In the rows, zero is written as 128.
Families of rows that turns and mirrors carry onto each other, the same ones carrying the whole set onto itself: the rest of each named row's family, in list order
6 families of 6 rows
Z79: [104 136 132 110 130 113 152 118 167 126 145 169 124 114 127 150]
Z268: [ 83 119 135 138 119 121 140 100 136 130 147 139 150 107 124 164]
Z25: [156 173 135 111 116 113 114 174 114 126 104 113 155 117 127 134]
Z548: [118 125 131 107 123 111 151 106 167 120 142 162 117 111 126 137]
Z463: [132 101 126 152 158 133 122 135 118 147 126 122 104 161 134  86]
Z933: [151 157 133 104 117 120 111 179 111 111 102 116 157 118 128 136]
Z852: [122 153 128 120 101 132  94 139 117 100 114  97 175 144 139 130]
Z601: [ 92 120 147 132 118 120 155 103 140 135 150 136 151 110 121 164]
Z802: [ 84 124 139 139 110 116 149 103 129 140 148 146 142 109 131 157]
Z80: [121 128 123 108 131 114 156 106 171 129 141 161 123 120 125 141]
Z913: [159 174 126 115 115 126 110 166 110 116 103 122 158 122 130 133]
Z640: [133 110 121 136 164 130 115 130 126 155 137 132 110 166 130  84]
Z502: [ 89 129 136 140 120 118 149 112 152 128 151 151 147 114 116 166]
Z499: [ 85 130 137 145 104 122 150 102 141 132 145 141 140 112 125 159]
Z620: [119 140 136 111 131 123 159 106 169 130 138 159 116 120 130 147]
Z643: [117 133 126 107 131 125 149 104 170 126 131 171 118 120 126 140]
Z329: [128 105 128 155 152 114 122 165  91 166 131 132 117 132 112 104]
Z104: [139 115 136 162 149 115 131 167  89 160 134 137 118 139 113 109]
Z947: [110 156 126 112 109 141 100 146 118 113 119  90 173 144 146 120]
Z400: [133  99 115 138 155 125 120 133 132 151 134 131 108 162 130  82]
Z333: [129 109 114 137 157 135 113 138 127 143 142 125 113 169 124  81]
Z128: [159 163 140 110 115 122 112 170 122 114  93 117 152 117 128 140]
Z227: [130 107 136 162 150 110 124 156  85 162 128 136 111 144 116 118]
Z68: [132 119 125 164 151 118 119 163  91 162 130 135 107 148 109 117]
Z164: [115 147 129 116 106 130  95 137 119 112 116  81 171 137 142 133]
Z847: [130 134 129 114 124 120 150 108 176 122 136 164 124 109 120 141]
Z84: [118 103 118 139 153 124 111 140 128 145 130 130 101 163 129  82]
Z76: [131 154 139 105 104 131  96 134 115 116 107  92 170 139 140 127]
Z350: [119 153 135 115 114 141 102 141 120 116 111  92 183 136 145 127]
Z62: [149 169 131  95 108 119 104 164 109 120 105 114 156 122 131 129]
Z415: [132 113 132 162 154 117 122 165  88 153 123 132 110 140 108 108]
Z172: [120 156 136 118 100 140  96 139 118 113 119  95 175 136 148 130]
Z724: [ 85 129 144 137 110 129 146 106 142 133 151 142 147 111 130 163]
Z995: [152 168 133 111 119 117 109 169 105 113  97 116 151 122 123 135]
Z536: [130 107 122 136 150 135 120 136 127 141 132 135 102 172 130  81]
Z530: [135 106 122 171 151 128 128 158  97 155 132 127 113 141 113 103]

The rest of the family of Z172: Z80, Z400, Z415, Z724, Z995
The rest of the family of Z802: Z947, Z333, Z128, Z227, Z847
The rest of the family of Z499: Z548, Z933, Z640, Z68, Z350
The rest of the family of Z463: Z79, Z502, Z76, Z62, Z530

Families of rows that turns and mirrors carry onto each other, the same ones carrying the whole set onto itself: the rest of each named row's family, in list order
4 families of 4 rows
Z124: [132 125 120 109 103 142 129 144 155 169  89 150 164 133 163]
Z560: [138 129 141 107 105 129 109 100 144 142 124 102 101 124 197]
Z557: [133 130 131  94  94 129 114 103 142 131 108 117 100 124 197]
Z616: [127 137 124 119 101 147 120 146 148 158  78 151 168 136 167]
Z134: [148 154 139 150 150 126 124 120 102 154 114 142 148 193 134]
Z982: [178 173 134 129 122 187 109 111 113 105 139 125 107 149 158]
Z263: [185 172 133 118 132 181 118 106 105 112 143 123 115 155 150]
Z146: [127 131 119 109 106 149 130 144 143 149  81 166 164 140 156]
Z365: [179 176 122 121 123 183 118 114 112  97 135 139 119 142 159]
Z727: [148 158 148 148 144 129 112 130 104 158 111 142 140 201 151]
Z301: [132 125 127  88 105 132 119  97 138 141 125 116  97 126 194]
Z368: [129 126 144  93 103 129 108  97 135 149 124 109  95 142 192]
Z98: [136 140 110 123 106 151 129 145 149 146  83 158 169 127 162]
Z38: [143 148 148 153 145 127 115 117 105 165 115 127 137 195 141]
Z589: [175 171 115 128 124 185 121 103 108 107 139 120 117 138 150]
Z611: [153 162 137 163 141 132 120 125 104 145 105 139 136 194 137]

The rest of the family of Z611: Z124, Z557, Z263
The rest of the family of Z365: Z368, Z98, Z38

Families of rows that turns and mirrors carry onto each other, the same ones carrying the whole set onto itself: the rest of each named row's family, in list order
4 families of 4 rows
Z449: [144 145 111 105 138 152 134 101 108]
Z168: [106 119 110 131 145 114 123 108 165]
Z229: [143 116 123 195 167 133 149 106 151]
Z564: [188 138 149 151 127 134 168  92 126]
Z850: [169 160 140 163 115 120 163 103 119]
Z998: [180 142 134 143 118 131 180  97 121]
Z158: [123  97 120 121 154 131 127  97 171]
Z394: [126 112 105 109 163 123 133  97 165]
Z306: [145 153 115 111 114 147 141  97 112]
Z458: [114 117 126 137 154 116 111 104 170]
Z915: [159 144 131 115 129 154 127  73 114]
Z269: [132  98 124 171 153 140 153 131 164]
Z552: [177 154 144 166 140 111 162 107 120]
Z908: [151 157 125 127 122 143 130  71 109]
Z574: [125 110 117 183 145 128 156 129 159]
Z36: [139 101 136 187 157 134 142 105 164]

The rest of the family of Z36: Z850, Z158, Z306
The rest of the family of Z449: Z229, Z394, Z552

Families of rows that turns and mirrors carry onto each other, the same ones carrying the whole set onto itself: the rest of each named row's family, in list order
3 families of 6 rows
Z753: [116 143 141 130 165 136 164 169]
Z33: [ 95 151  90 135 131 174 136 144]
Z349: [110 157 130 109 124 189 119 144]
Z909: [ 98 154  98 135 124 181 136 151]
Z905: [123 140 141 138 167 132 163 169]
Z9: [117 152 128 104 123 185 114 137]
Z946: [166 128 109 140 132 165 117 107]
Z135: [156 127 103 175 145 147 144 127]
Z77: [159 132 162 113 157 142 146 144]
Z184: [150 123 101 171 153 137 147 126]
Z517: [167 130 113 153 136 169 121 108]
Z808: [153 134 168 110 155 147 146 147]
Z94: [146 126  96 174 147 143 146 125]
Z820: [153 136 169 121 161 148 149 149]
Z624: [ 93 154  95 134 131 173 140 152]
Z351: [114 152 130  97 123 181 120 142]
Z246: [172 128 115 143 137 166 120 108]
Z200: [126 143 149 133 162 140 163 175]

The rest of the family of Z135: Z349, Z909, Z517, Z820, Z200
The rest of the family of Z624: Z905, Z9, Z808, Z94, Z246

Families of rows that turns and mirrors carry onto each other, the same ones carrying the whole set onto itself: the rest of each named row's family, in list order
5 families of 8 rows
Z454: [121 170 141 124  71 148 149 165 129 110 162 105 184 188 142  93 113 107
 167 144 142 162 103 137 104 127 160 132 163 147  48  68 135]
Z389: [119 143 159 142  81 163 162 184  86 111 139 104 177 128 105  85 128  85
 165 117 161 142  99 195 131 125 153 127 127 147 115 101 119]
Z335: [115 186 118  92  76 164 178 183 109  99 158  71 131 175 147  92 141  99
 116 114 124 131 113 179 113 115 158  87 162  94 125  91 148]
Z481: [133 177 117 134  89 198 138 130 108 122 161 139 161 160  94 137 152  82
 136 167 132 115  97 181 103 149 133 120 171 143 111  65 159]
Z408: [131 135 111  82 100 142 135 127 107 138 182  92 137 189 123 126 150  94
 139 146 135 100 114 103  66 110 124 106 172 120  73  93 166]
Z598: [127 126 134 125 112 139 137 123  89 136 166 109 213 163  94 111 132 114
 140 160 175  86  90 144  88 126 151 122 117 149  59 119 141]
Z37: [139  99 134 113  79 138 153 179  71 161 150  78 182 144 149  88 112 111
 126 129 133  80 102 141  75 102 147 105 135 106  65 102 139]
Z223: [140 140 123 107 110 182 159 163  55 130 155 103 168 160 124 124 160  67
 115 137 156  74  86 200 116 118 108  97 129 110 114 128 171]
Z619: [138 132 141 133  98 150 125 148  77 115 154 103 197 150 101 104 136 112
 135 161 166  70  78 140  91 126 141 116 137 166  37 119 153]
Z300: [156 162  92  76 111 173 158 141  94 137 181 106 133 192 120 106 130  89
 124 144 154  84 123 146  71 110 129 144 162 107  84  97 176]
Z202: [112 122 126  97 102 129 167 192  71 140 160  73 183 146 147  75 137 124
 138 131 122 121 123 146 105  90 135  91 137 101  79 133 135]
Z692: [145 189 119 128  96 175 130 125 135 108 155 109 167 141  92 138 153  73
 125 150 139 121  87 167 113 162 140 127 172 142  98  76 165]
Z527: [104 126 141  86  82 109 158 187  79 126 151  77 192 152 132  65 132 117
 152 139 145  90 116 155  81 108 124 103 141  92  79 131 139]
Z592: [119 148 108  73  90 154 162 141 121 123 188  89 142 200 128 123 150 103
 124 171 140  88 109 115  72 126 136 129 160 105  72  98 164]
Z562: [138 109 142 135 109 150 122 134  88 136 152 124 205 146  92 120 125  97
 153 158 155  96  94 146  86 131 120 141 142 151  52 110 158]
Z541: [115 162 119  93  86 166 175 168 120 118 155  90 139 170 137 106 131  84
 135 111 112 156 127 183 108 121 137 113 167  80 140  81 154]
Z890: [115 197 126 114 106 176 148 138 127  74 159 116 155 177  90 124 155  85
 143 144 147 147 105 182 125 144 131 123 169 139 112  98 167]
Z4: [110 167 124  97  99 160 167 185 111 128 155  85 131 193 150 102 126  98
 105 109 110 138 113 183 107 131 133 107 189 111 130  85 154]
Z535: [128 175 130 100  76 173 161 198 116 102 142  88 126 155 145 108 130  84
 121 120 109 141 127 177 114 110 126 102 183  99 123  84 161]
Z639: [133 150 124  93 111 179 151 143  73 131 163  96 168 142 101 130 155  66
  90 125 145  83  90 173 109 112  99 103 129  86 109 118 148]
Z634: [108 105 142  99  90 139 171 191  61 126 154  85 169 180 147  73 115 123
 145 120 139 105 119 157  87  86 138 101 131 103  79 124 142]
Z406: [120 118 144  92  95 115 162 187  90 113 149  55 175 160 144  74 115 114
 133 106 146 111 110 143  98  98 145 110 133 102  66 136 149]
Z895: [113 155 137 120  76 133 143 154 142 104 153  92 169 161 115  88 108 129
 154 135 123 153 121 124  85 128 169 132 175 136  64  74 136]
Z582: [122 159 150 145  85 172 165 188  89  96 127 102 199 132 115  85 116 102
 131 127 143 126  92 221 134 136 154 122 132 126 103 107 140]
Z480: [132 146 109  77 102 162 151 148 116 134 182  95 159 191 135 147 129 119
 141 147 130  82 125 116  76 117 138 116 174  92  75  82 163]
Z736: [123 149 139 132  77 133 146 177 132 108 146 101 171 177 138  90 106 132
 172 154 139 145 126 149  94 122 179 120 172 162  72  83 154]
Z319: [143 127 137 129  86 154 133 131  85 106 154 110 205 128  89 109 141  98
 164 163 169  88  93 141  94 117 145 121 115 135  47 115 152]
Z166: [133 125 120 103 114 166 151 151  69 125 147  89 152 133  96 118 154  89
 103 128 136  66 103 186  96 119 117  97 141  98 129 134 172]
Z45: [ 98 133 169 150  74 141 143 174 105  99 128  88 203 127 118 106 136 107
 144 129 125 143  85 176 129 136 149  84 141 140  94 104 130]
Z65: [135 153 102  85 104 151 137 132 111 123 169  91 158 192 134 127 140 111
 104 156 117  84 107 128  69 121 124 102 176  99  63 100 188]
Z243: [134 139 108 140 108 166 132 129  96 123 134  82 177 159  93 124 125  90
 152 176 168  94 103 140 100 147 157 116 151 161  45 117 133]
Z960: [141 156 142 119 102 181 152 121  79 157 141  79 166 137 101 118 156 106
 134 115 153  95  90 200 107 122 105 113 120 112 117 128 146]
Z920: [119 157 152  86  77 147 169 187 102 112 174 113 159 161 146  88 142 106
 116  97 111 132 105 182 100  98 121 112 153  86 132  84 173]
Z570: [134 147 152 154  95 159 138 174  76 111 121 105 193 120 111  89 117  93
 146 102 137 138  96 208 128 121 141 100 145 140 105 102 144]
Z782: [123 154 156 148  87 150 146 173  88 106 126 102 181 128 105  71 133  79
 121 133 153 144  92 206 127 118 139 107 127 156 106 121 139]
Z731: [112 140 119 108  84 133 148 196 119  78 167 116 171 183 138  93 111  90
 134 159 126 132 117 123  93 123 173 116 184 134  60  73 160]
Z173: [132 150 109 119 120 175 143 138  64 140 171  86 137 141 114 124 150  78
 110 129 138  80  82 182 106 108 124 105 123  95 112 137 155]
Z87: [143 179 138 128  85 184 131 130 134  99 148 126 155 172  92 143 124  75
 124 149 162 107  93 176  98 146 141 134 164 148 103  69 167]
Z968: [149 168 120 140 104 205 142 129 118 108 158 116 145 169 106 147 136  79
 118 132 133 136  90 168 119 138 154 125 164 155  98  69 168]
Z338: [120 144 151 108  65 139 158 177 133  93 139 109 199 179 125  87 118 117
 161 143 140 147 123 142  93 139 153 125 181 150  65  63 153]

The rest of the family of Z582: Z454, Z481, Z408, Z4, Z406, Z319, Z166
The rest of the family of Z960: Z37, Z300, Z890, Z45, Z243, Z920, Z731
The rest of the family of Z619: Z692, Z592, Z541, Z634, Z570, Z173, Z338
The rest of the family of Z202: Z598, Z535, Z639, Z480, Z736, Z782, Z87

Families of rows that turns and mirrors carry onto each other, the same ones carrying the whole set onto itself: the rest of each named row's family, in list order
7 families of 3 rows
Z684: [138 139  88  57 102 119 111 139 123 118 175 123 154]
Z978: [138 194 106 136 131 117 129 136 125  93 171 155 130]
Z39: [138 114 168 131 119 146 108 126 124 123 129 136 141]
Z706: [142 143  87  78 103 140 114 129 111 122 169 108 172]
Z842: [130 179 110 115 149  96 132 155 154 106 183 150 136]
Z215: [123 144  87  76 108 116 114 147 133 143 179  99 157]
Z902: [122 185 120 143 133 100 121 154 147 116 171 148 112]
Z790: [131 113 159 133 103 136  84 143 133 144 140 123 134]
Z50: [134 119 110  67 121 126 108 145 139 135 170 106 174]
Z510: [118 140  89  84  92 116 129 128 134 131 181 104 168]
Z137: [139 120 173 137 127 131  94 146 145 122 141 146 137]
Z367: [134 181 118 121 126 100 122 148 135  93 167 170 111]
Z439: [127 183 119 130 147 107 147 137 136 100 165 151 128]
Z506: [127 111 160 142  87 134 100 126 133 130 142 128 147]
Z212: [145 112 159 114  97 139  85 138 122 119 135 148 130]
Z102: [117 181 121 150 114  96 137 134 145 104 174 150 125]
Z590: [129 134  98  67 120 130 133 129 122 129 167 103 169]
Z230: [129 195 109 141 121 110 123 149 155 107 168 156 134]
Z534: [132 146  85  78  97 130 111 141 141 134 172 106 176]
Z330: [139 124 157 142  95 146  83 139 143 131 134 136 150]
Z501: [148 127 155 141 103 152  90 127 114 116 134 138 143]

The rest of the family of Z534: Z230, Z330
The rest of the family of Z978: Z706, Z501
The rest of the family of Z790: Z215, Z902
The rest of the family of Z212: Z684, Z367
The rest of the family of Z590: Z39, Z439

